In the data rows, the value 128 means zero.
There are 2 hidden groupings, and every row belongs to one group of each. Only the weakest grouping, the one that moves the rows least, is given. The first row asked about is in group 0, and each new group gets the next number.
Each row in order, then its group:
<141 140 123 132 107 111 153 143 122 113 105 142 140 148 113 166 152 124  99  71 133 143 112 130 120 105 143 152 136 148 141 140 196 140 149 120 159 102 120  93  68 116> 0
<166 131 102 133 137  69 116 102 141 145 168 127 158 109 191 131 128  86 115 110 115 136 122 121 117 107 133 112 126 136 125 117 132 114  86 113 142  99  65  85  85 178> 0
<114 120  82 148 110 127 130 160 126 125  74 138  93 127 109 153 115 144 127  93 132 153  91  89 131 131 125 173 109 162 106 159 149 149 143 153 157 162 161  92 118 126> 1
<164 134 113 126 114 124 169 147 148 131  54 141 142  95  87 158 128 166 111 125 136 158 134 133 141 134 160 180 100 118 127 125 146 121 144 143 149 122 113 145 133  92> 2
<124 125  97 137  99 101 178 124 157 153  64 141 112 106 116 147 147 129  75 123 122 141 120 154 159 136 139 139 118 142 120 127 139 127 129 113 140 143 141 123 141  88> 2
< 92 129 163 143 128 177  90 143  90 115 136  99  97 202 166  96 112 134 190 130 100 148 142 106 150 145  89 122  93 121 121 188 104 133 118 144  90 154 121 129 122 124> 1
<124  85 110  98 134 118 108 145 109 171 180 105 138 122  83 116 127  95 133 108 133 125 112 132 107  93 133  91 203 136 156 133 106 134 169 134 132 124 169 107 139 178> 1
<167 154 121 132 113 125 170 137 183 119  63 138 118  80 107 149 120 139 127 135 129 145 128 135 195 128 169 174  94 119 127 115 155 125 146 141 154 124 122 119 145  77> 2
< 88  67 114 128 111 135  97 126  72 181 156 107 150 129 112 123 120  97 100 112 129 138 108 146  93 144 111  91 192 135 123 151  80 150 150 156 130 137 188 114 132 196> 1
<149  92 129  61 146 143 129 166 107 167 169 131 176  88  92 114 117 105  94 137 155 132 146 152  80 156 143  96 161 107 153  89 104 133 142 138 133 137 156 139 142 184> 2
< 82 162 139 159 137 181 118 109 133 115 148 159  68 193 160 121 123 122 166 160 124 102 129 100 122 137  99 116 103 132 113 151  70 110 121 125 106 155 129 121 108 122> 1
<120 136 152 143 123 160  94 142 109  97 144  98  76 195 157 113 107 119 172 142 104 129 135 103 105 151  91 110 107 121 110 167  98 109  97 143  89 135 119 150 146 122> 1
<169 175  99 139 134 106 159 135 155 138  71 137 123 104  88 130 144 111  99 115 158 122 159 145 173 116 152 176 108 136 132 139 140 131 121 130 141 120 170 135 160  86> 2
<134 151 148 137 116 104 151 131 124 109  70 154 131 117  94 165 144 135  87  91 145 178 124 130 120 106 146 208  87 182 146 146 167 146 152 107 168  85 137  77 103  99> 0
<144 107 109 109 127 111 157 128 147 133  71 129 116 107  99 143 133 139  81 111 106 156 129 130 165 126 151 165 110 135 119 108 146 121 138 114 144 105 140 152 132  76> 2
<137 127 129 132 128  84 151 143  97 102  70 138 134 107 120 143 149 151  95  69 136 156 123 128 142 101 127 169 120 157 140 152 182 156 153 116 152 102 121 145 113 108> 0
<135 122 113 146  95 143 109 185 140 150  51 121 102 141 105 143 134 131 112 111 119 177 131 127 133 130 152 157 123 144 120 166 121 122 129 127 139 137 141 121 105 106> 1
<100  98 147 131 144 149 112 150  96 162 168 105 153  99 100 127 131 115 122 146 136 140 125 155 119 124 120  90 199 136 139 121  80 175 161 164 146 153 175 120 168 193> 1
<142 140 174 127 137 155 108 141 106  71 139 169 145 199 171 118 148 113 178 113 105  79 107  98 116 144 127 113 131 124 135 150 157  95 144 121 120  85 124 161 100 108> 0
<120  91 110 157 129 113 115 158 119 163  55 155  71 134  95 152 133 126 146 108 132 200  90  96 124 131 127 156 130 149 118 175 144 170 144 134 139 124 125 112 114 121> 1
<128 106 141 100 141 111 115 109 114 156 149 102 182  79 115 104 147 131 116 146 138 116 144 154 114 104 161  92 176  98 143  84  80 111 132 134 121 136 152 138 155 157> 2
<122 155 133 130 134 147 113 104 130  98 143 145 114 131 169  87 121 133 176 152 139  74 150 147 151 145 113 126 107  95  94 105 119 134 112 127  75 125 143 160 156  94> 2
<150 139 120 116 115 115 133 115 147 137  84 124 123  94 113 143 118 137  74 115 130 117 131 126 176 120 149 164  94 158 117 114 142  99 135 107 133 143 138 131 106  88> 2
< 71 165 142 122 141 139 149 127 132  94 161 127 127 168 133 104  90 124 155 167 151  70 170 138 159 146 117 117 140 102 135 120 138 125 139 119  95 140 144 161 163  90> 2
<122  80 129  95 143 118 135 122 123 170 161 102 152  87  93 101 144 131  85 129 142 109 167 178 110 144 150 111 174  93 135 103 125 157 153 135 109  99 160 119 132 181> 2
<132 124  79 105 108 107 115  93 159 157 163 118 138  95 149 105 109 131 107 178  86 115 152 121 131 106 140  86 117 115 120 102 117 131  82  95 134 157  74  89 113 154> 2
<164 144 110 145 118 122 155 153 136 120  76 162 142 113 109 179 159 149 100  65 145 148 115 132 141 100 120 150 112 140 134 130 166 116 145 119 152  93 102 131  86  88> 0
<120 129  82 122 102 111 156  98 175 142 162 108 107  88 168 110 125 133 114 183 118 131 155 141 123 151 105 119 129 111 128 101 129 113  68  95 124 170  73 120 153 120> 2
<101  87 142 107 144 152 115 112  78 157 182 122 152 151  89 106 142  97 125 116 144 143 117 120  99 122 123 107 170 123 120 158  89 149 164 166 106 136 152 120 140 176> 1
<127 107 142 117 129 102 147 125  75 119 156 125 204 101 133 143 125 126  91  89 175 116 123 161 110 100 134 113 163 151 146  97 136 124 130 147 153 106 165 140 114 181> 0
<111 156 195 135 159 137  98 113 116  69 152 144 116 205 129 115 140 133 170 142 128 103 113 124 105 126 109 104 128 133 123 137 149  97 102 136 126 101 112 159 107 112> 0
<118 164 162 161 124 185 112 110  88  83 162 128 159 175 150 117 114 134 195 108 138  86 111 122 133 139  95  97 102  95 123 107 153 145 118 110 119  94 141 154 116 116> 0
<121 111 125 145 139  86  76 114 142 157 172 117 105 121 159 138 124 133 142 133  74 152 101  96 102 113 131 101 132 168 121 151 117 127 101 121 162 132  68  97 145 157> 1
<134 101  94 132 116  98 131 113 175 141 186 117 114  88 160 126 130 161 122 185 117 150 158 115 120 146 138 136 131 126 164  74 121 116  99 103 113 166  89 100 140 140> 2
<129 142  94 159 127 141 110 172 109 144  59 143  88 166 100 140 133 144 110  92 101 190  98 102 167 107 139 143 103 164 106 188 133 137 121 156 146 153 124  68 110  92> 1
<137 164 177 127 132 177 126 123 168 120 151 115 143 129 159 104 130 125 177 169 143  95 145 133 132 146 129 135  84 109 135 113 123 124 123 115  87 118 138 168 154  86> 2
<127  98 135  44 161 136 126 112 135 153 170 125 168  83  82 106 119 134  97 126 146 131 142 160 124 129 149 115 171  82 139  97 126 143 142 167 105 148 179 134 159 194> 2
<108  95  88 141 131  84 134  78 166 143 156 152 138  51 156 121 108 122  95 160 138 122 140 116  99 133 124 111 116 122 151  83 117  98 118  99 136 152  87 134 157 162> 2
<111 170 150 121 135 163 140 106 116  89 144 104 104 141 142 108 127 122 185 150 133  79 157 116 150 140 112 112 108  88 114 122 117 104 106 126  94 139 119 171 153  90> 2
<154 171 161 165 122 141 153 114  97  73 149 109 145 178 154 149 142 146 188 122 134  83 111 144 114 146  89 120 104 133 110 120 151 120 125 119 103 121 109 161 102 106> 0
<149 159 169 128 127 138 125 149 129  93 132 148 132 206 164 124 117 124 177 126 155  82 101 132  92 145  90  98 132 111 117 115 130 118 106 125 134 120 111 150  85 121> 0
< 95 143 165 140 145 153 105 130 124 105 146 100  72 176 131 123 104 122 158 150  99 108  85 111 123 126 105 137 131 112 136 154 105 149 136 124 115 125 119 146 143 144> 1
<161 108  96 133 142 101 121  99 190 125 134 134 133  76 181 145 122 129 116 192  81 128 155 103 118 125 146 120 129 134 120 109 103 108 111 119 133 125  66 113 139 156> 2
